In the data rows, 128 means zero.
Here are some points:
array([129., 187., 152., 151., 133., 125., 132.,  93., 115., 142., 112., 105.,
        90., 145., 105., 158., 114., 138., 113., 102.])
array([137., 147., 105., 133., 123., 147., 137., 155.,  97., 136., 120., 121.,
       179., 163., 106.,  62., 118., 115., 161., 126.])
array([147., 113., 156.,  96., 140., 137., 153., 163., 113., 170., 137., 106.,
       100., 114., 144., 142., 108., 166., 116., 106.])
array([107.,  96., 176., 145.,  80., 162., 135., 143., 140., 120., 127., 116.,
       113., 145., 155., 133., 122.,  95.,  79., 126.])
array([116., 150., 149., 132., 156., 137., 111., 101., 103., 166., 102., 142.,
       100., 102., 117., 142., 170.,  86., 147., 144.])
array([164., 167., 143., 132., 146., 166., 154., 100., 135., 126., 140., 137.,
       150., 168., 134., 139., 126., 130., 148., 118.])
array([104.,  94., 120., 151., 128., 161., 124., 173., 145.,  95., 120., 129.,
       143., 107., 110., 158., 118., 137., 125., 152.])
array([110., 128., 126., 118., 115., 169., 116., 175., 132., 139., 121., 110.,
       130., 143., 111., 141., 109., 168., 124., 120.])
array([ 92., 141., 172., 136., 108., 135.,  99., 160.,  90., 135., 161., 152.,
       145.,  84., 117., 126., 128., 125.,  97.,  94.])
array([146.,  92., 128., 149., 105., 121., 111., 125., 166., 135., 107., 155.,
       126., 124., 117., 144., 127., 148., 122., 102.])
array([125., 129., 152., 163.,  98.,  91., 135., 131., 164., 112., 119., 119.,
        94., 105., 114., 145., 122., 156., 129., 143.])
array([144., 134., 105.,  70., 142., 137., 136., 117., 144., 106., 155., 122.,
       105., 164., 108., 116.,  92., 174., 111., 125.])
array([116.,  96., 130., 123., 116.,  87., 126., 200., 151., 126., 139.,  98.,
       152., 107., 147., 173., 102., 134., 129., 136.])
array([176., 128., 123., 155.,  69.,  99., 118.,  93., 223., 110., 126., 188.,
       180., 159.,  90.,  75., 124., 158., 108., 138.])
array([146., 171., 141., 123., 109., 135., 114., 158., 109., 129., 111., 107.,
        96., 115., 165., 126., 116., 127., 138., 120.])
array([140., 127., 144., 134., 102., 136., 153., 139., 132., 151., 147., 113.,
       150., 149., 141., 135., 172., 119., 124., 132.])
array([150., 114., 142., 139., 145., 140., 109., 160.,  99.,  79., 107., 136.,
       157., 123., 107.,  96., 144., 130.,  93., 147.])
array([126.,  90., 195.,  87., 154.,  70., 131., 178., 165., 142., 104., 170.,
        85., 135., 144., 159.,  69., 136.,  91., 127.])
array([106., 156., 161., 100., 110., 156., 155., 129., 140., 124., 154., 133.,
       139., 167., 159., 148., 121., 127., 125., 123.])
array([ 98., 140., 110., 157., 125., 139., 115.,  97., 122., 137., 141., 186.,
       122., 161., 148., 135., 140., 124., 126., 131.])
array([167., 171., 128., 165., 111., 173., 131., 120., 112., 128., 123.,  90.,
       137., 151., 149., 113., 126.,  85., 159., 140.])
array([165., 100., 126., 162., 119., 119., 150., 166., 191., 102., 109., 124.,
       127., 114., 117.,  93., 118., 102., 100., 164.])
array([133., 123., 154.,  93., 147.,  93., 148., 118., 144., 124., 117., 133.,
       113., 161., 126., 133.,  78., 122., 152.,  90.])
array([115.,  75., 129., 156., 119., 177.,  67., 174., 158., 136., 133., 133.,
       169., 136., 140., 124., 104., 128., 106., 124.])
array([145., 129., 111., 132., 160., 112., 162., 141.,  89.,  96., 117., 139.,
       124., 130., 122.,  88., 122.,  81., 134., 172.])
array([ 97., 129., 136., 128., 175., 146., 113., 119., 101., 157., 121., 106.,
       128., 134., 160., 124., 126., 124., 116., 151.])
array([161., 145., 103., 151., 148., 150., 134., 134., 111., 155., 142., 133.,
       138., 137., 148., 117., 105., 123., 153., 107.])
array([122., 123., 135., 126., 139., 113., 125., 111., 142., 133., 123., 131.,
       133., 160., 125., 119., 107., 133.,  88., 107.])
array([158., 124., 138., 117., 143., 131., 119., 128.,  81., 117., 114., 127.,
       107., 123., 148., 158., 101.,  98., 162., 131.])
array([116., 108., 105., 107., 141., 123., 137., 120., 129., 113.,  80., 130.,
       104., 112., 157., 123., 110., 109., 125., 130.])
array([127., 142., 142.,  70., 124., 100., 140.,  89., 114., 134., 136., 142.,
       119., 138., 146., 145., 122., 136., 124., 158.])
array([121., 117., 129., 159.,  90., 140., 137., 113., 108., 151., 142., 127.,
       126., 126., 122., 162.,  89., 157., 174., 133.])
array([130., 129., 105., 154., 159., 107., 160., 158.,  97., 145., 128., 134.,
       112.,  91., 157., 138., 112.,  62., 111., 150.])
array([128., 142., 132., 109., 114., 129., 161., 151., 153., 144., 136., 116.,
       128., 141., 100., 118., 147., 125., 117., 177.])
array([147., 117., 117., 127., 132., 118., 133., 124., 135., 105.,  81., 101.,
       145., 116., 151., 116., 126.,  96., 126., 128.])
array([139.,  99., 130., 120., 121., 112., 168., 153., 116., 151., 112., 143.,
       148., 132., 135., 114., 118., 132., 118., 132.])
array([143., 118.,  99., 162., 123., 214., 119., 126., 113., 133., 127., 124.,
       142.,  95.,  97., 131.,  78., 136., 183., 120.])
array([145., 130., 128., 121., 130., 131., 123., 146.,  81., 172., 130., 114.,
       172., 132., 161., 109., 132., 150., 148., 107.])
array([105., 158., 148., 108., 135.,  86.,  94.,  29., 177.,  90., 178.,  97.,
       155.,  75.,  89., 196., 169., 175., 148., 137.])
array([113., 165., 143., 112., 114., 105., 138., 133.,  96., 133., 124., 115.,
       131., 108.,  96., 124., 129., 137., 164., 147.])
array([148., 143., 109., 127., 119., 160., 154., 148., 137., 113., 126., 120.,
       125., 136., 115., 129., 131., 139., 173., 133.])
array([156., 139., 125., 111., 121., 116., 124., 129., 120., 142., 111., 150.,
       110., 175., 168., 116., 137., 113., 134., 120.])
array([133., 133., 109., 142., 146., 100., 142., 127., 150., 120., 101., 106.,
       113., 136., 151.,  80., 111., 104., 145., 121.])
array([100., 151., 135., 117., 156., 137., 137., 117., 135., 140., 117., 123.,
       130.,  89., 129., 147., 133., 140., 131., 116.])
array([104., 101., 121., 120., 152., 143., 145., 128.,  97., 149., 131., 158.,
       133., 107., 142., 125., 142., 158., 163., 148.])
array([ 83.,  81., 100., 142., 156., 156., 150., 145., 109., 180., 163., 106.,
       167.,  94., 139., 132., 135., 118., 142., 125.])
array([163., 145., 125., 151., 122., 162., 118., 155., 164., 137., 126., 130.,
       134., 134., 109., 133., 106., 125., 135., 114.])
array([113., 138., 122., 172., 148., 154.,  64., 113., 121., 102., 138., 107.,
       147.,  80., 178., 140., 149., 121., 124., 119.])
array([142., 104., 155., 154., 115., 142., 133., 155., 135., 104., 151., 133.,
        97., 127., 114., 122., 147., 109.,  96., 125.])
array([136., 167., 114., 148., 109., 177., 130.,  91., 177., 159., 152., 115.,
       138., 153., 150., 131., 176.,  92., 150., 123.])
array([ 84.,  76., 105., 144., 128., 143., 101., 134., 110., 123.,  94., 107.,
       144., 128., 127.,  94., 115., 118., 142., 130.])
array([135., 140.,  76., 110., 154., 114., 131., 111.,  83., 134., 140., 151.,
       137., 116., 184., 103., 129., 125., 188., 124.])
array([134., 114., 136., 114., 118., 114., 166., 102., 118., 120., 155., 129.,
       141., 111., 101., 118., 122., 127., 117., 137.])
array([125., 126., 163.,  92.,  83., 128., 154.,  78.,  80., 188., 123., 151.,
       134., 149., 160., 178., 135., 153.,  97., 129.])
array([117., 133., 151., 136., 124., 154., 110., 126., 146., 137., 136., 111.,
       150., 107., 165., 142.,  96.,  88.,  83., 111.])
array([143., 189., 111., 132., 178., 142., 103., 126., 203., 114., 143., 112.,
       149., 144., 121., 133., 111., 178.,  81.,  99.])
array([104., 124.,  77.,  82., 121., 115., 153., 173.,  92.,  88., 120., 131.,
       183., 151., 131.,  85., 105.,  60., 136., 135.])
array([164., 154., 125., 115., 151., 102., 126., 151., 100., 115., 161., 116.,
        99., 120., 158., 118.,  66., 109., 153., 141.])
array([161., 131., 123., 112., 114., 127.,  94., 155., 102., 148.,  88., 119.,
       105., 165., 149.,  71., 132., 112., 133., 138.])
array([103., 113.,  89., 120., 127., 159., 112., 145., 105., 120., 140., 108.,
       129., 135., 109., 120., 113., 133., 135., 124.])
array([146., 118., 146., 113., 132., 110., 126., 130., 160., 113., 113., 133.,
       145., 127., 138., 122., 155., 179., 143., 124.])
array([145., 123., 139., 122., 104., 115., 165., 105., 124., 158., 129., 147.,
       106., 119., 103., 158., 143., 102., 104., 153.])
array([134., 117., 149., 154., 114., 125., 121., 113., 118., 140., 143., 149.,
       126.,  94.,  95., 140., 109., 152., 100., 117.])
array([124., 126., 109., 122., 124.,  84., 148.,  77., 111., 132., 109., 166.,
       154., 120., 113., 101., 132., 111., 132., 113.])
array([130., 201., 145., 131.,  85., 117., 117., 111., 131., 181., 127., 145.,
        84., 144., 149., 154., 100., 130., 102.,  84.])
Then 24 other points, each followed by its number:
array([160., 110., 126.,  98., 158., 168.,  99., 149., 110., 142., 117., 133.,
       102., 140., 154., 126.,  71., 112., 135., 146.]) 0
array([138., 163., 101.,  90., 102., 109., 143., 104., 157.,  90.,  95., 169.,
       128., 119., 141., 119., 109., 129., 119., 142.]) 1
array([157., 132., 127., 124., 115., 168., 117.,  59., 159., 160., 132., 177.,
       144., 138., 102., 100., 123.,  94., 141.,  88.]) 2
array([121., 147., 124., 159., 143., 116., 112., 146., 134., 113., 118., 135.,
       108., 130., 148., 153., 120., 116.,  85., 124.]) 3
array([160.,  99., 158., 103.,  87., 163., 100.,  89., 151., 147., 175., 167.,
       126.,  93.,  87., 177., 159., 127.,  87.,  91.]) 4
array([ 76., 116., 144.,  86., 142., 112., 108.,  44., 132., 156., 133., 143.,
       154.,  91.,  31., 167., 145., 200., 151.,  84.]) 5
array([119., 123., 103., 136., 168.,  91., 122., 132., 104., 132., 135., 162.,
       120., 106., 114., 116., 136., 100., 158., 140.]) 6
array([133.,  92., 131., 144., 104., 138., 134., 142., 137., 108.,  84., 109.,
       113., 124., 118., 150.,  96., 119., 125., 143.]) 7
array([123., 148., 139., 111., 116., 159., 136., 164., 103., 114., 150., 115.,
       109., 144., 155., 121., 129., 113., 162., 125.]) 8
array([127., 129., 143., 119., 138., 136., 143., 168., 135., 116., 114., 114.,
       128.,  99., 155., 108., 106., 148., 125.,  88.]) 9
array([145.,  96., 146., 136., 133.,  95.,  65., 188., 151., 137., 131., 111.,
       172., 130., 108., 114., 110., 124., 142., 134.]) 10
array([126., 118., 147., 139., 118., 145.,  88., 113., 117., 143., 135., 116.,
        88., 101., 117., 178., 139., 163.,  90., 108.]) 11
array([166., 174.,  99., 103., 126., 162., 108.,  91., 100., 126., 144., 107.,
       106., 122., 178.,  93., 155., 123., 133., 135.]) 12
array([ 88.,  86., 142., 113., 136., 117., 101., 173., 120., 176., 157., 108.,
       167., 106., 139., 122., 106., 149., 136., 132.]) 13
array([150., 118., 100., 161., 126., 101., 107.,  90., 217.,  68., 126., 192.,
       176., 145.,  72., 103., 138., 127., 125., 117.]) 14
array([135., 139., 120., 150., 119., 119., 143., 149., 130., 113., 141., 143.,
        90., 157., 105., 131., 121., 100., 129., 154.]) 15
array([125.,  92., 124., 171., 146., 170., 126., 153., 147., 100., 126., 114.,
       171., 162., 157.,  89., 160., 112., 131., 152.]) 16
array([130., 103., 130., 138., 110., 114., 123., 160., 157., 115., 160., 146.,
       145., 167., 120., 148., 146.,  85., 120., 149.]) 17
array([131., 146., 172.,  76., 174., 127., 166., 166.,  71., 108.,  89.,  77.,
       105., 114., 181., 136., 100.,  92., 165., 117.]) 18
array([152., 134.,  86., 121., 117., 124., 111., 130., 136., 103., 106., 121.,
       107., 170., 132., 105., 131., 127.,  90., 133.]) 19
array([162., 119., 123., 126.,  97., 140., 137., 132., 168.,  77., 156., 155.,
       110., 138., 141., 123.,  88., 137., 121., 126.]) 20
array([133.,  86., 115., 132., 160., 113., 133., 188., 118., 108., 137.,  93.,
       115., 144.,  90., 118., 122., 116., 138., 133.]) 21
array([166., 124., 132., 131.,  96., 139., 121., 112., 150., 126., 118.,  82.,
       104., 138., 125., 139., 142., 124., 137., 128.]) 22
array([161., 128., 111., 150., 151., 118., 156., 200., 121., 172., 141., 145.,
       120.,  75., 114., 149.,  87., 120., 122., 111.]) 23
Which of these numbered points is nearest to each point below, looking only along the 8 directions in which the first points spread most? Its number follows each.
array([ 82., 121.,  88., 142., 156., 179., 137., 187., 118., 156., 120., 119.,
       161., 139., 135.,  49., 124., 106., 112., 154.]) > 16
array([130., 126., 105., 147., 147., 151., 128., 193., 178.,  75., 117., 101.,
       125., 137., 102., 116., 123., 130.,  79., 115.]) > 10
array([134.,  97., 170., 108., 134.,  85., 125.,  91., 142.,  97., 107., 134.,
       131., 129., 105., 106., 157., 153., 129., 112.]) > 1
array([ 85.,  69., 115., 117.,  87., 116., 107., 101., 184., 122., 135., 150.,
       138., 120., 106., 151., 157., 144., 142.,  93.]) > 4
array([156., 114., 154., 134., 111., 103., 153.,  94., 120., 213., 127., 166.,
        95.,  97., 130., 151., 148., 164., 110., 110.]) > 4
array([155.,  80., 113., 138., 127., 140., 149., 136., 152.,  91., 142., 120.,
       188., 131., 110.,  81., 150., 115., 140., 142.]) > 16
array([137.,  99., 167.,  87., 145., 109., 131., 157., 148.,  77., 121., 142.,
       145., 105., 105., 125., 107., 152.,  84., 135.]) > 10
array([132., 142., 147., 136., 107., 116., 100., 187., 176., 124., 132., 118.,
       120., 154., 124., 121., 115., 129., 117., 134.]) > 20
array([159., 142., 136., 143., 104., 124., 120., 191., 141., 118., 140., 107.,
       131., 102., 150., 151., 114., 111., 130., 120.]) > 7
array([ 86., 156., 113., 173.,  89., 131.,  95.,  97., 140., 181., 145.,  81.,
       159.,  83.,  86., 170., 196., 202., 152.,  98.]) > 4
array([113., 143., 130., 100.,  98., 122., 150.,  59., 135., 128., 140., 148.,
       148., 119., 140., 178., 154., 134., 135., 127.]) > 4
array([125., 181., 133., 124., 146., 122., 135., 141., 147., 119., 111., 138.,
       113., 195., 143., 117., 103., 117., 133., 111.]) > 19
array([106., 110., 167., 134., 174., 132., 100., 196., 103., 119., 137.,  86.,
       114., 104., 109., 150., 108., 121., 130., 142.]) > 23
array([129., 142., 106., 144., 154., 148.,  87., 169.,  96., 127., 125.,  59.,
       115., 173., 143., 142., 128., 121., 115., 117.]) > 0
array([157., 132.,  82., 149.,  96., 153., 166.,  65., 108., 133., 141., 138.,
       134., 128., 109., 116., 145., 134., 105., 147.]) > 2
array([115., 197., 151., 138., 123., 119., 109.,  27.,  79., 124., 121.,  91.,
        89., 126., 122., 149., 186., 128.,  87., 114.]) > 12
array([100., 129., 134., 115.,  91., 138., 124., 139., 150., 136., 140., 152.,
       101., 118.,  95., 115., 101., 139., 126.,  92.]) > 20
array([ 86., 164., 136., 109.,  92., 116., 102.,  31., 151., 113., 131., 148.,
       156.,  90.,  59., 174., 168., 204., 134., 121.]) > 5
array([120., 124., 152., 155., 118., 120., 140., 120., 113., 128., 125., 119.,
       119., 139., 177., 171.,  93., 113., 119., 107.]) > 3
array([132., 110., 107., 115., 121.,  70., 108., 100., 152., 137.,  89., 129.,
       141., 144., 137., 157., 130., 159., 165., 149.]) > 1
array([150., 141.,  87., 108., 111., 160., 126., 156., 113., 143., 119., 116.,
        94., 142., 153., 135., 110., 113., 154., 143.]) > 8
array([120., 110., 122., 146., 112., 127., 150., 107., 151., 138., 115., 116.,
       162., 109., 148., 112., 128., 153., 112., 147.]) > 17
array([136., 126., 110., 163.,  70.,  84., 127., 128., 153., 173., 188., 116.,
       113., 129., 121., 148., 126., 162., 120., 129.]) > 4
array([ 93., 162., 133., 141., 144., 125.,  78., 124., 141., 156., 157., 105.,
       118.,  82., 118., 177., 129., 152.,  95., 131.]) > 11
array([155.,  87., 124., 142., 106.,  91., 152., 202., 108., 146., 160.,  93.,
       102., 115., 133., 114., 109., 128., 132., 136.]) > 23
array([128., 142., 113., 125., 138., 107., 152., 133.,  77., 124., 148., 146.,
       134., 113., 131., 103., 107., 111., 152., 154.]) > 6
array([103.,  98., 111.,  96., 138., 147.,  97., 150.,  92., 146.,  98., 135.,
       150., 135., 152., 114., 127.,  79., 115., 107.]) > 0
array([155., 150., 124., 160.,  82., 133., 127., 104., 150.,  86., 153., 124.,
        80., 128., 124., 141., 124., 141., 129., 130.]) > 22
array([157., 131., 103., 131., 160., 175., 136., 151.,  77., 111., 146., 136.,
       103., 110., 139., 151., 132., 146., 128., 136.]) > 8
array([133., 106., 149., 135., 141., 116., 119., 127., 164.,  75., 147., 139.,
       101., 171., 135., 134., 130., 129., 114., 128.]) > 20
array([103., 113., 108., 130.,  73.,  96., 120.,  16., 220.,  60., 153., 215.,
       215., 160.,  76.,  86., 184., 137., 130., 134.]) > 14
array([112., 153., 150., 106.,  88., 128.,  96.,  41., 116., 126., 151., 141.,
       168., 132.,  90., 154., 135., 202., 181., 103.]) > 5
array([132.,  98., 101., 145., 148., 136., 168., 174., 147.,  88., 118., 127.,
       145., 120., 108., 113., 107., 102., 143., 148.]) > 21
array([164.,  94., 110., 143., 124., 178., 170., 161., 102.,  89., 116., 113.,
       117., 138., 102., 119., 121., 122., 133., 135.]) > 21
array([126., 129., 132., 138., 152., 116., 113., 143., 122., 138., 120., 147.,
       123., 157., 144., 107., 117., 119., 109., 131.]) > 19
array([ 81.,  44., 119., 130., 144., 145., 134., 135., 118., 156., 149., 102.,
       168.,  88.,  92., 146., 122., 123., 165., 134.]) > 13
array([113., 111., 153., 119., 119., 139., 152., 126.,  86., 132., 116., 112.,
       117.,  96., 139., 148., 101., 133.,  98., 108.]) > 23
array([165., 135., 133.,  99., 173.,  59., 104., 221.,  78.,  65., 112., 144.,
       142., 149., 146., 114., 121., 114., 134., 146.]) > 21
array([189., 109., 123.,  83., 185., 136., 134., 193.,  87.,  71., 109.,  87.,
        82., 105., 171., 148., 116., 128., 191., 116.]) > 18
array([120.,  84., 111.,  87., 111., 154., 111., 120.,  99., 143., 145., 122.,
       138., 108., 139., 145., 117., 146., 148., 125.]) > 13
array([107., 187., 166., 103., 122., 145.,  90.,  64.,  63., 139., 131., 115.,
       112., 103., 142., 151., 164., 140., 156., 114.]) > 12
array([151., 166., 116., 129., 145., 152., 153., 135., 113., 174., 111., 106.,
       141., 132., 151., 114., 136., 155., 165., 151.]) > 8
array([102., 114., 123.,  92., 159., 140., 127., 139.,  87., 127., 141., 119.,
       148.,  83., 125.,  97., 141., 102., 129., 126.]) > 6
Now 24 new points, numbered from 0 again:
array([140., 116., 103., 138., 118., 142., 137., 116., 198.,  76., 144., 183.,
       170., 173.,  76., 121., 124., 135., 100., 133.]) 0
array([ 94., 122., 143.,  93., 129., 121., 174.,  92., 112., 151., 108., 136.,
        80., 112., 142., 133., 128., 125., 117., 130.]) 1
array([123., 130., 173.,  86., 117., 131., 166., 103.,  71., 188., 117., 142.,
       140.,  91., 156., 148., 149., 113., 123.,  87.]) 2
array([141., 124., 121., 118., 116., 118., 140., 120., 128., 131., 144., 125.,
        93., 156., 123., 104., 136., 128., 131., 108.]) 3
array([149., 109.,  99., 147., 140., 144., 150., 124., 141., 115., 117., 131.,
        81., 144.,  77., 134., 143., 130., 105., 141.]) 4
array([122., 114., 154., 122., 140., 158., 130., 129., 127., 155., 150., 110.,
       120., 109., 125., 136., 108., 164., 147., 118.]) 5
array([142., 163., 116., 113., 150., 135., 179., 126., 140., 126., 137., 171.,
       131., 132., 142., 117., 164., 116., 148., 138.]) 6
array([124., 105.,  86., 110., 124., 124., 164., 106., 128., 106., 126., 133.,
       123., 144., 119., 146., 143., 120., 114.,  85.]) 7
array([111., 113., 145., 158., 126., 119., 118., 128., 111., 172., 140., 182.,
       143.,  91., 120., 161., 125., 158., 142., 114.]) 8
array([120., 137., 118., 131., 127., 139., 146., 173., 150.,  94., 101., 117.,
       105., 154., 113., 137., 118., 116., 122., 117.]) 9
array([124., 116., 116., 123., 153.,  92., 123., 134., 104., 147.,  84., 119.,
        87., 102., 111., 132., 103., 134., 150., 150.]) 10
array([121., 100., 136., 130., 147., 137., 139., 131., 151., 138., 128.,  96.,
       137., 139., 126., 141., 149., 142., 117., 107.]) 11
array([116., 144., 139., 122., 123., 121., 122., 176., 143.,  67., 126., 106.,
       132., 146., 112.,  71.,  77., 143., 159., 124.]) 12
array([108., 120., 155., 100., 113., 109., 127.,  88., 117., 170., 136., 127.,
       112., 132., 191., 100., 121., 138., 117.,  83.]) 13
array([133., 139., 137.,  87., 123., 167., 141., 118., 103., 120., 107., 100.,
       126., 126., 143., 132., 151., 127., 117., 139.]) 14
array([108., 124., 134., 138., 146., 114.,  95., 150., 151., 141., 148., 108.,
       116., 164., 108., 136., 124., 117., 128., 121.]) 15
array([122., 152., 138., 142., 110., 159., 119., 144., 128., 140., 128., 111.,
       145., 136., 118., 147., 135., 102., 107., 125.]) 16
array([150., 143., 150., 111., 100., 160., 140., 109.,  97., 140., 139., 154.,
       162., 161., 131., 126., 108., 143., 149., 149.]) 17
array([134., 133., 146., 141., 196., 121., 142., 101., 126., 123., 128., 126.,
       113., 140., 141., 136., 141., 108.,  87., 140.]) 18
array([157., 155., 156., 133., 142., 158., 147., 104., 102., 128., 141., 109.,
        67., 146.,  99., 133., 134.,  96., 163., 119.]) 19
array([118.,  97., 106., 107., 156.,  83., 174., 135., 135., 122., 133., 148.,
       101., 117., 168.,  90., 110., 106., 136., 126.]) 20
array([ 78., 139., 124.,  99., 161., 132., 110., 109.,  94., 156., 132., 143.,
       124., 119., 122., 171., 178., 127., 188., 144.]) 21
array([ 96., 125., 131., 128., 107.,  97., 145., 184., 147., 120., 112.,  76.,
       127., 137., 165.,  94., 148., 108., 148., 185.]) 22
array([ 99., 104.,  88., 151., 118., 162., 143., 169.,  87., 148., 152., 114.,
       130.,  95., 116., 114., 119., 123., 134., 118.]) 23
Which of these numbered points is nearest to each point below, looking only along the 8 directions in which the first points spread most? Its number follows each.
array([174., 126., 147., 145.,  97., 115., 143., 198., 145.,  71., 107., 131.,
       119., 159., 156., 123., 117., 124.,  95., 122.]) > 9
array([173., 122., 135., 119., 115.,  60., 115.,  82., 214., 112., 138., 148.,
       174., 156., 104.,  86., 131., 136., 131., 150.]) > 0
array([ 89., 109., 132., 141., 110., 139.,  83., 132., 139., 121., 118.,  95.,
       186., 110., 112.,  98., 135., 126., 101., 116.]) > 11
array([153., 151., 162., 139.,  96.,  77., 164., 125., 126., 136., 124., 136.,
       103.,  93., 161., 139., 155., 165., 111., 114.]) > 1
array([112., 123.,  97.,  90., 106., 140., 137.,  94., 112., 139., 133., 154.,
        90., 143., 141., 143., 148., 147.,  98.,  98.]) > 13
array([102., 147., 127.,  91., 137., 119., 158., 125., 108., 120., 130., 163.,
       136., 105.,  83., 134., 136., 129., 102., 137.]) > 7
array([ 97., 137., 167., 137., 149., 102., 139., 114.,  88., 150., 105., 138.,
       127., 143., 145., 102., 167., 154., 114., 112.]) > 13
array([117., 152., 123., 109., 166., 175., 125., 175., 160., 125., 163., 120.,
       143., 139., 139., 166., 132., 152., 154., 125.]) > 5
array([119., 129., 110., 160., 180., 103., 143., 155., 116., 137., 113., 135.,
       114.,  77., 125., 122., 120., 162., 145., 158.]) > 10
array([ 85., 179., 161., 115., 135., 108., 127.,  82., 115., 151.,  95., 124.,
       158.,  43., 124., 133., 149., 137., 143.,  96.]) > 21
array([ 74., 145., 165., 144., 111., 145., 162., 124., 104., 129., 145., 118.,
       149.,  99., 134., 142., 158., 139., 104., 131.]) > 8
array([102., 101., 119., 100.,  93., 107.,  80.,   0., 208.,  52.,  81., 157.,
       231., 162.,  49., 115., 174., 156., 143., 107.]) > 0
array([153., 135., 137., 133., 142., 178., 142., 136., 101., 115., 144., 117.,
       128., 114., 118., 120., 123., 165., 112., 112.]) > 5
array([122., 128., 146., 146., 137., 111., 107., 145., 142., 153., 120., 109.,
        81., 137., 144., 140., 112., 144., 104., 138.]) > 15
array([108., 168., 116., 147., 129., 138.,  89., 125., 144., 135., 157., 157.,
        96.,  78.,  89., 136., 110., 169., 123., 104.]) > 5
array([184., 128., 161., 135., 137., 135., 119., 215., 147.,  69., 114., 129.,
       129., 161., 141., 135., 108.,  86.,  76., 131.]) > 9
array([165., 150., 168., 106., 124., 159., 117., 171., 190.,  85.,  88., 115.,
       103., 200., 128., 114., 125., 102., 110., 139.]) > 9
array([107.,  70.,  83., 160., 141., 198., 133., 195.,  65., 161., 150.,  97.,
       114.,  87., 148., 149., 105., 106., 127., 144.]) > 23
array([130., 144.,  82., 117., 153., 106., 121., 167., 116.,  94.,  83., 138.,
        98.,  94., 150., 162.,  99., 141., 134., 158.]) > 10
array([143., 133., 174., 120., 122., 138., 116., 204., 188.,  96.,  79., 132.,
       113., 158., 179., 120.,  92.,  90.,  88., 147.]) > 9
array([108., 128., 153., 178.,  64., 152., 112., 139., 130., 140., 128., 109.,
       121., 149., 115., 150., 120., 127.,  90., 144.]) > 16
array([ 72., 137., 182., 124., 125., 127., 128.,  97., 106., 154., 117., 108.,
       122.,  93., 113., 163., 132., 178., 124.,  98.]) > 8
array([126.,  99., 178.,  74., 131., 104., 136., 133., 147., 136., 126., 120.,
        90., 114., 109., 146., 128., 137.,  87., 107.]) > 1
array([150., 140., 127., 135., 156., 104., 133., 137., 127., 150., 118., 156.,
       116., 154., 137., 149., 108., 133., 146., 145.]) > 3
array([116., 132., 113., 133., 116., 138., 135., 139.,  73., 123., 140., 102.,
       115., 150., 112., 130., 148., 123., 104., 129.]) > 14
array([191., 105., 115., 136.,  88.,  70., 140.,  86., 242., 103., 163., 151.,
       155., 168.,  99.,  81., 123., 136., 110., 130.]) > 0
array([167., 123., 110., 109., 168., 150., 139., 173., 133., 102., 119., 113.,
       133., 145., 128., 106., 104., 142., 146., 127.]) > 12
array([151., 157., 132., 175., 118., 166., 101., 129., 131., 134., 127., 124.,
       100., 107., 114., 138., 115., 122., 108., 145.]) > 16
array([159., 137., 123., 113., 170.,  64., 117., 168., 164.,  71., 125., 130.,
       158.,  68., 157., 143.,  79., 128., 135., 169.]) > 10
array([122., 112.,  98., 111., 104.,  98.,  55.,  42., 211., 103., 107., 149.,
       245., 129.,  69., 132., 169., 194., 155., 134.]) > 0
array([ 96., 104., 173., 121., 140., 141., 103., 149., 144., 136., 109., 164.,
        69., 156., 126., 130., 125., 105., 133., 124.]) > 15
array([119., 115., 147., 128., 133.,  81., 117.,  87., 139., 104., 101., 146.,
       138., 118., 181., 135., 127., 111., 130., 151.]) > 18
array([140., 127., 100., 165., 154., 125., 138., 182., 115., 126., 143., 159.,
       149., 139., 127.,  93.,  99., 110., 111., 151.]) > 22
array([145., 142., 130., 158., 101., 125., 144., 171., 147., 130., 136., 103.,
       119., 109., 141.,  99.,  95., 114., 137., 156.]) > 9
array([ 99., 169., 149., 155., 149., 119., 125.,  99., 100., 146., 134., 112.,
       122., 102., 139.,  94., 171., 123.,  75., 135.]) > 18
array([119., 134., 101., 124., 136., 148., 107., 123., 102., 149., 122., 103.,
       113., 134., 131.,  99., 125., 130., 153., 140.]) > 14
array([ 92., 176., 115., 134., 128., 133.,  83.,  65., 105., 134., 157., 102.,
       158., 108., 118., 157., 172., 192., 148., 125.]) > 21
array([171., 194., 164., 164., 121., 151., 123.,  99.,  91., 151., 158., 174.,
        61., 176., 151., 139., 181., 159., 138.,  99.]) > 19
array([118.,  92., 122., 118., 150., 116., 127., 125., 135., 161., 121., 111.,
       133., 164., 141., 110., 141., 134., 148., 147.]) > 7
array([130., 100., 123., 139., 136., 126., 166., 108., 131., 169., 145., 113.,
       129., 111., 110., 146., 104., 135., 131., 116.]) > 5
array([110., 185., 146., 125., 110., 130., 112.,  98.,  74., 196., 108., 138.,
       127.,  98., 122., 129., 129., 124.,  84., 101.]) > 2
array([130., 127., 144., 103., 126., 120., 110., 134., 132., 167., 141., 101.,
       121., 132., 134., 135., 117., 143., 141., 142.]) > 5
array([120., 123., 133., 106., 115.,  86., 118., 124., 109., 141., 147., 145.,
       109., 140., 153., 143., 162., 133., 130., 115.]) > 1
